Here is a table of points, one per row:
array([-0.74, -0.40, -1.08, -0.23,  0.02, -0.20, -0.20,  2.19,  0.09,  0.39, -1.22, -1.09,  0.57,  0.42, -2.03, -0.46,
        0.51,  0.32, -0.77,  1.44, -0.36,  0.77,  1.29, -1.05])
array([-0.47,  2.30, -0.85, -0.57,  0.11,  1.42, -1.23, -1.45,  0.46, -0.19, -0.74, -0.05, -0.19, -1.40, -1.13, -0.70,
        0.78, -0.51, -0.89,  0.38, -0.06, -0.96, -0.40,  1.60])
array([-0.03, -0.17,  0.80, -0.50,  0.10,  0.46, -0.44, -1.16, -0.82, -1.16,  1.83,  1.42,  0.83,  0.05, -0.48, -1.00,
        0.76,  1.40, -0.15, -0.81, -0.95,  2.16,  0.86,  0.99])
array([-0.42, -0.14, -0.33, -0.23, -0.53,  0.76,  0.74, -1.14, -1.53, -0.30,  1.83,  0.45,  0.49,  0.44, -0.30, -0.91,
       -0.30, -1.87, -1.18,  2.36, -0.40, -0.28,  0.04, -0.95])
array([ 0.51, -0.09,  0.75,  0.40, -0.97, -1.07,  1.68, -1.13,  0.04, -1.14, -0.64, -0.59,  0.09, -1.78,  1.22,  1.10,
       -0.02, -1.66, -1.69,  0.65, -0.22,  0.70, -1.98, -1.96])
array([-0.58, -1.62,  1.09,  0.75, -1.09, -0.98, -1.45, -0.67, -1.86,  0.85, -1.01,  0.02,  0.86, -1.03,  1.39, -2.31,
        0.65, -0.55, -0.91, -1.13,  0.28,  0.05, -1.43,  0.68])
array([-0.58,  0.79, -0.41,  0.41,  0.66, -0.33, -0.16,  0.46,  1.60, -0.05,  1.80, -0.18,  0.49,  2.24,  2.05, -1.10,
       -1.87,  1.52, -1.27,  1.59,  0.09,  0.33,  1.08, -0.24])
array([ 0.53,  0.21,  0.14,  0.81,  0.88,  0.60, -1.36,  0.97, -1.41,  0.79,  0.49,  0.79,  0.23,  0.26,  0.04,  0.27,
       -0.86, -0.50, -0.79, -0.63, -1.83, -1.20,  1.44,  0.22])
array([-0.52, -0.94, -2.25,  0.98,  0.70, -0.77,  0.17,  1.36,  1.06, -0.36,  0.00,  1.08, -0.54, -0.62, -0.13, -0.10,
        1.09, -1.02,  0.37,  1.03,  0.11, -1.73, -0.31, -0.10])
array([ 0.25, -0.21, -0.01,  1.88,  0.28, -0.34, -0.24,  0.11, -0.85,  0.71, -0.95,  0.89, -1.47, -0.33,  1.10,  1.50,
       -1.33,  0.25, -2.31, -0.57,  0.84,  0.27,  0.51,  0.35])
array([-0.18, -2.65,  0.95,  0.57,  1.28, -2.09,  0.04,  0.21,  1.36, -0.80,  0.86,  1.69, -0.92, -0.23, -0.75, -0.09,
        0.47, -0.81,  0.64, -1.57, -0.65,  0.40,  0.40,  0.57])
array([ 1.60, -0.14,  0.32,  1.06,  0.89,  0.94,  0.15, -1.19,  0.51,  1.60,  1.25, -0.12, -0.15,  0.28, -0.49,  0.40,
        0.87, -1.87, -0.50, -0.90,  0.47,  0.52, -0.47, -0.15])
array([ 1.33,  0.83, -1.49,  0.69, -1.04, -0.84, -1.68,  0.96, -1.41, -0.72, -0.10,  0.28,  0.97, -0.38, -0.75, -0.44,
       -0.53,  0.28, -0.10,  0.04, -0.20,  0.87,  0.42, -0.73])
array([ 0.59,  0.12, -0.56,  1.09, -1.71, -0.53, -0.25,  1.07,  0.24, -1.16, -0.89, -1.91,  0.50,  0.57, -0.22, -0.44,
        0.23, -1.17, -0.37, -0.88,  0.59, -0.53, -1.03,  0.91])
array([-0.77,  0.63,  1.34,  0.51, -1.21, -2.15,  0.14, -1.09, -0.64,  0.77, -0.33, -1.60,  0.37,  0.99, -1.76, -1.01,
       -1.33,  0.91,  0.33, -0.22,  1.48, -1.09,  1.26,  0.29])
array([-2.29,  0.56, -0.88, -0.55,  1.33, -0.93, -2.01,  0.76,  1.88, -0.16,  0.23, -0.16,  0.70, -0.69,  1.08,  0.04,
       -0.57, -2.06, -0.26, -0.16, -0.90,  0.78, -0.14,  0.52])
array([-0.08,  0.39,  1.43,  0.05,  1.70,  1.44, -0.82,  0.05, -0.61, -0.52,  0.43, -1.50,  0.61, -0.70,  0.56, -1.12,
        0.13, -1.33, -0.29, -0.06, -0.63, -0.03,  0.95, -1.26])
array([ 1.56,  0.32,  1.52,  0.30,  0.66,  1.05,  0.70, -0.74, -0.72, -0.05, -1.23, -0.77,  0.19,  2.58,  0.30, -0.50,
       -1.52, -0.18,  0.95,  0.22, -1.39,  1.30, -0.65,  0.38])
array([ 0.90,  1.17, -0.15,  2.70,  0.81, -0.21, -0.07, -0.32,  0.23, -0.51,  0.64, -0.79, -1.65, -0.17, -0.27, -0.70,
        0.69,  0.30, -1.51,  1.56,  0.92,  0.05,  1.78,  0.37])
array([ 2.89, -1.52, -0.13, -0.28,  0.04, -0.51,  0.45,  1.46, -0.97, -0.22,  0.14,  0.89, -0.97, -0.47, -0.55,  0.38,
       -1.43, -0.44,  1.20,  1.34, -0.32, -0.56, -0.10,  1.75])
array([-1.29,  1.71, -1.43,  0.71,  0.57, -0.08, -1.09,  0.04, -1.91,  1.36,  0.77, -0.14, -1.61,  0.79, -0.14,  1.18,
        0.92,  1.51, -0.05, -2.45, -0.19,  0.44, -0.40, -1.61])
array([-1.17, -0.99, -1.18, -0.72, -1.75,  0.76,  1.57,  0.45, -0.54,  0.20,  1.38,  0.88,  1.45,  2.43,  0.88, -0.01,
        0.55, -0.80,  0.66,  0.31,  1.56, -0.08,  0.57,  1.26])
array([-1.42,  1.26, -1.53,  0.85, -0.21, -1.12,  1.53, -1.63, -0.93, -1.35, -0.72, -1.13, -0.54,  0.17, -0.47, -0.35,
       -0.65, -0.43, -0.77,  0.03, -0.18,  0.13, -1.01,  0.54])
array([ 1.23, -0.50, -0.14, -0.76, -1.65,  0.38, -0.94, -0.08, -0.45,  0.82,  2.19,  0.19, -0.22,  1.12, -0.23, -1.04,
        0.55,  0.58, -0.51, -1.44, -0.14, -0.25,  0.07,  0.63])
array([ 0.93,  0.27,  0.19,  0.71,  0.24, -1.28, -0.27, -1.20, -0.09, -0.09, -1.71, -0.43,  0.93,  1.33,  1.24,  1.02,
        2.40, -1.35,  0.95,  0.45, -0.30, -0.74,  2.01, -0.58])
array([-0.05,  0.64,  1.55, -0.17, -1.26, -0.42,  0.10,  0.05,  0.52, -0.48, -0.02, -1.19, -0.33, -1.46,  0.13,  2.74,
       -0.89,  1.03,  0.74, -0.37, -0.70,  1.59,  1.21,  0.35])
array([ 0.30,  1.54, -0.85, -1.45,  0.51, -0.51,  2.09,  1.27, -0.20,  0.44,  0.17,  0.47, -0.38, -0.02, -0.18, -0.72,
        1.28, -0.06, -0.89,  0.10,  0.22,  2.11,  0.33,  2.64])
array([ 0.17, -0.84,  1.09, -1.52,  0.31,  0.55, -1.26,  0.16, -0.77,  0.41, -0.81,  0.17, -0.46, -1.74, -0.99, -0.65,
        0.57,  1.72,  0.74,  1.98,  2.18,  1.37,  0.23, -1.93])
array([-0.36,  0.16, -0.41,  0.97, -0.93, -0.24,  0.25,  0.41,  2.03,  1.84, -0.31,  0.27, -1.70, -0.47,  0.84, -1.43,
       -0.88, -0.53,  0.08, -0.94,  0.55,  2.34,  0.84, -0.97])
array([-0.72,  0.03, -0.66,  1.98, -0.40,  0.78, -0.89,  0.56,  0.65, -1.80, -0.93, -0.95, -0.04, -0.30,  1.23, -1.77,
       -1.14,  1.33,  1.76,  0.08,  0.75, -1.29,  0.28,  0.41])
array([ 0.54,  0.97, -0.95,  0.82, -0.85, -0.73, -1.25, -0.31, -0.46,  0.20,  0.87,  0.17,  0.33, -1.00, -0.08,  0.13,
        1.19, -0.15,  1.46, -0.01, -0.97,  1.25, -0.31,  0.01])
array([-0.30, -0.96, -0.49,  1.06,  1.03,  1.42,  2.28,  1.17,  0.00, -0.05, -0.54, -0.43,  1.05, -0.91,  0.46,  0.61,
        0.93,  2.15, -0.36, -1.55, -0.21,  0.75,  0.86,  1.69])
array([-0.22, -0.67,  0.07, -1.68,  0.55, -1.23,  1.05,  0.82, -1.11, -0.31,  1.80, -2.24, -0.05, -0.80,  1.88, -0.06,
       -1.26, -0.22, -0.12, -0.94,  0.72, -1.53, -0.17, -1.16])
array([ 1.57,  0.22,  0.32,  0.69, -0.01, -0.59,  0.11,  0.16,  0.23,  0.48,  1.17, -0.84,  1.72, -0.89,  0.86,  2.52,
        0.27,  0.61,  0.47,  0.47, -1.28, -1.09,  0.23,  0.30])
array([ 0.07, -0.57, -0.36, -0.46, -1.38,  1.90,  0.75, -0.27,  0.62,  2.11,  0.82, -1.83, -1.67, -1.42, -0.58, -0.76,
        0.51,  0.48,  1.01, -0.15, -1.08, -1.41, -0.08, -0.08])
array([-1.26, -0.62,  0.45, -1.39, -0.66,  1.60, -1.92,  0.36,  0.01,  0.16, -1.40,  0.72,  1.94,  0.32,  1.71,  1.56,
        0.85,  0.62, -0.20, -0.37,  0.40,  0.16,  1.18,  0.59])
array([ 0.45, -0.15,  0.63, -0.03, -1.03,  0.47, -0.89,  0.69,  1.90, -0.54,  1.33,  0.71,  0.42,  1.27, -0.20,  0.17,
       -0.70,  0.80,  0.27, -0.02,  1.27,  1.73, -1.20, -1.54])
array([-1.81,  0.10, -0.05,  1.12,  0.52,  0.92,  0.71, -0.91, -1.38, -0.19,  0.39,  2.02, -1.47, -1.03,  1.33, -1.06,
        0.60,  1.42,  0.17,  0.81, -0.93,  0.06, -1.45,  0.68])
array([-1.58, -2.08,  0.10, -0.11, -0.01, -0.76,  0.70,  1.95, -1.67,  0.47, -1.28, -0.56, -1.03,  0.71, -1.03,  0.46,
        0.95,  0.17,  0.40,  0.01, -1.55, -0.07,  0.50, -1.39])
array([-0.27, -0.02,  0.34, -0.82,  0.21, -0.18,  0.52, -0.91,  0.50, -1.95, -2.19,  1.31, -2.04,  0.37,  0.16,  0.79,
        0.06,  0.13, -1.24, -0.31,  0.27, -1.02,  1.12, -0.12])
array([ 1.22,  0.82, -0.87, -0.18, -0.44, -0.35,  0.68, -0.27, -0.68,  0.42, -1.09,  1.30,  0.40,  0.30,  1.29, -1.04,
       -0.76,  0.80,  1.15, -0.39, -0.40, -0.47, -0.38, -2.29])
array([-2.27,  0.40,  1.15,  0.00, -1.89, -0.16,  0.38, -0.24,  0.51, -0.32,  1.58,  0.34, -1.25,  0.09, -1.09,  0.51,
       -1.02, -0.41, -0.95,  0.47, -0.30, -0.19, -0.48,  0.12])
array([-1.84, -1.21, -0.53,  0.77,  1.13, -1.89, -0.81, -2.18,  0.44,  1.61,  0.11, -0.30,  1.13,  1.05, -1.31,  1.16,
       -1.12,  0.48, -0.07,  2.10, -1.00, -0.12, -1.05,  0.63])
array([-0.61,  1.31,  0.12, -2.04,  1.61, -1.83,  0.74, -0.08, -0.85,  1.15, -1.28, -0.13, -0.56,  0.06, -0.27, -0.56,
        0.64, -0.73, -0.67,  0.29,  1.39,  0.10, -0.30,  0.10])
array([-0.37,  0.50,  1.01, -0.92,  0.41, -0.35,  1.28, -0.17,  0.15,  1.13, -0.58,  0.50,  2.03, -0.49,  1.35, -1.53,
       -2.12, -0.83, -0.39, -0.31, -0.41,  0.72,  0.64,  0.83])
array([ 1.79, -1.44, -1.92, -1.30, -0.70, -0.85, -0.11, -2.31,  0.67, -0.31, -0.36,  0.66, -0.09, -0.03, -0.42, -0.97,
       -0.89,  2.05, -1.23, -0.57, -1.79, -0.56,  0.54, -0.38])
These points spread out most along one direction. Take the direction at right angles to it along which they spread out most. Go by this last direction. How many in every 100 of the points above lie lower along it than each point below? Round to a whole number. More than half of the points above lie lower than the first one.
array([-0.14,  0.19,  0.43, -1.08, -0.84, -0.60, -1.84,  1.89, -0.18, -0.08,  0.19, -0.58, -0.29, -0.17,  0.47,  0.29,
       -0.30, -0.57, -2.06, -0.45, -0.07, -0.77, -0.67,  0.70]) --> 50
array([ 1.08, -0.37, -0.28,  0.09,  0.66,  0.07, -0.32, -0.63,  0.59, -0.07, -0.79, -0.01, -1.29,  1.73,  0.38,  0.47,
        0.87, -2.18,  0.73, -0.22,  1.90,  0.98, -0.34,  0.76]) --> 52
array([ 0.80,  0.93, -1.29, -0.86,  0.63,  0.23,  0.12,  0.67,  0.37,  2.34, -0.24,  1.40, -0.20, -1.07,  0.98,  0.76,
       -0.61, -0.36,  0.16,  0.96,  0.63, -0.64,  0.24, -1.01]) --> 61
array([ 0.95,  0.21,  0.34, -0.47,  2.21, -1.30, -1.19, -0.14, -0.60, -0.77,  2.03, -1.16, -0.34, -0.61,  1.42,  0.71,
        0.76,  1.82,  1.77,  0.53,  2.38, -0.33, -0.66,  0.83]) --> 61
array([-0.55,  0.56,  0.83,  1.43,  1.30,  1.54,  1.82,  0.58, -0.15, -0.20,  0.29, -0.12,  1.62, -0.38, -1.80,  0.15,
        0.03, -1.35,  2.17, -1.40, -0.12, -0.06, -0.42, -1.08]) --> 61
array([ 0.27, -0.30,  0.47,  0.36, -0.04, -0.75,  1.41, -0.65,  0.77, -0.80,  0.58,  0.98,  2.34, -0.35, -0.74, -0.98,
        1.58,  1.84, -1.28, -1.82,  1.41, -1.39,  0.26, -1.90]) --> 52
array([ 0.24,  2.01,  1.46, -0.30,  0.80, -0.33, -0.33,  2.40, -0.98, -1.69, -0.10,  1.78, -0.16,  1.01, -1.61,  0.65,
       -0.73,  0.09, -0.92,  0.12, -0.57, -0.64, -1.81,  0.06]) --> 52
array([ 0.98,  0.27, -1.16, -0.09, -1.08,  0.91,  0.28,  1.18,  1.14, -1.16,  0.16, -0.45,  0.69, -0.45, -0.18,  1.31,
        1.49,  0.54, -0.02,  0.84, -0.64,  0.85, -1.01, -0.14]) --> 74
array([-1.83, -0.86, -0.18,  0.25, -1.86,  0.33,  0.59, -1.18, -1.91, -1.23,  0.04,  1.24, -0.49,  0.09,  1.44,  0.40,
       -0.71, -1.21,  0.20,  0.38,  0.29,  1.50,  0.94, -0.43]) --> 24
array([ 0.35, -0.17, -3.04, -1.44,  1.11, -0.04,  0.12, -0.64,  0.11, -1.73,  0.63, -1.39, -0.57,  1.91,  0.22, -0.16,
       -0.66,  0.68,  0.35, -1.89, -0.71,  1.02, -0.53, -0.81]) --> 33
array([ 0.36,  0.78,  1.14, -2.16,  0.21,  0.35, -0.37,  0.09,  0.86, -1.65,  0.73,  0.27, -1.16, -0.20, -0.43, -0.67,
        0.87, -0.34,  1.82, -0.31, -1.15, -0.95,  2.42, -0.08]) --> 65
array([ 0.48, -2.55, -1.21, -0.23,  1.59,  2.50, -1.10, -0.62, -0.60, -0.79, -0.51, -1.16,  0.59, -0.95, -2.11,  0.78,
       -1.30, -0.66, -1.05, -0.36,  1.52,  0.14, -0.19,  0.21]) --> 74
array([-0.75,  1.05, -0.25,  0.23, -0.74,  0.77,  0.40, -1.16,  0.85,  0.57, -0.10,  2.07,  0.10,  0.03, -0.87,  1.07,
       -1.96, -0.01,  1.19, -1.05,  1.23, -1.63, -0.34,  0.20]) --> 28
array([ 0.20, -0.33,  2.10, -0.57,  0.33,  1.59,  0.51, -0.18,  1.40,  0.83, -0.14, -0.82, -0.97,  2.54,  0.98,  0.28,
        1.38,  0.70, -1.15,  0.32, -0.57, -1.24, -1.59, -0.40]) --> 33
array([-0.26, -0.67,  1.11, -0.25, -0.26,  0.33, -0.64, -0.35,  1.04,  0.38, -1.14, -0.26,  0.55, -0.17,  0.37, -1.24,
        0.38,  0.62,  1.84,  0.26, -1.01, -0.09, -2.34,  0.99]) --> 41
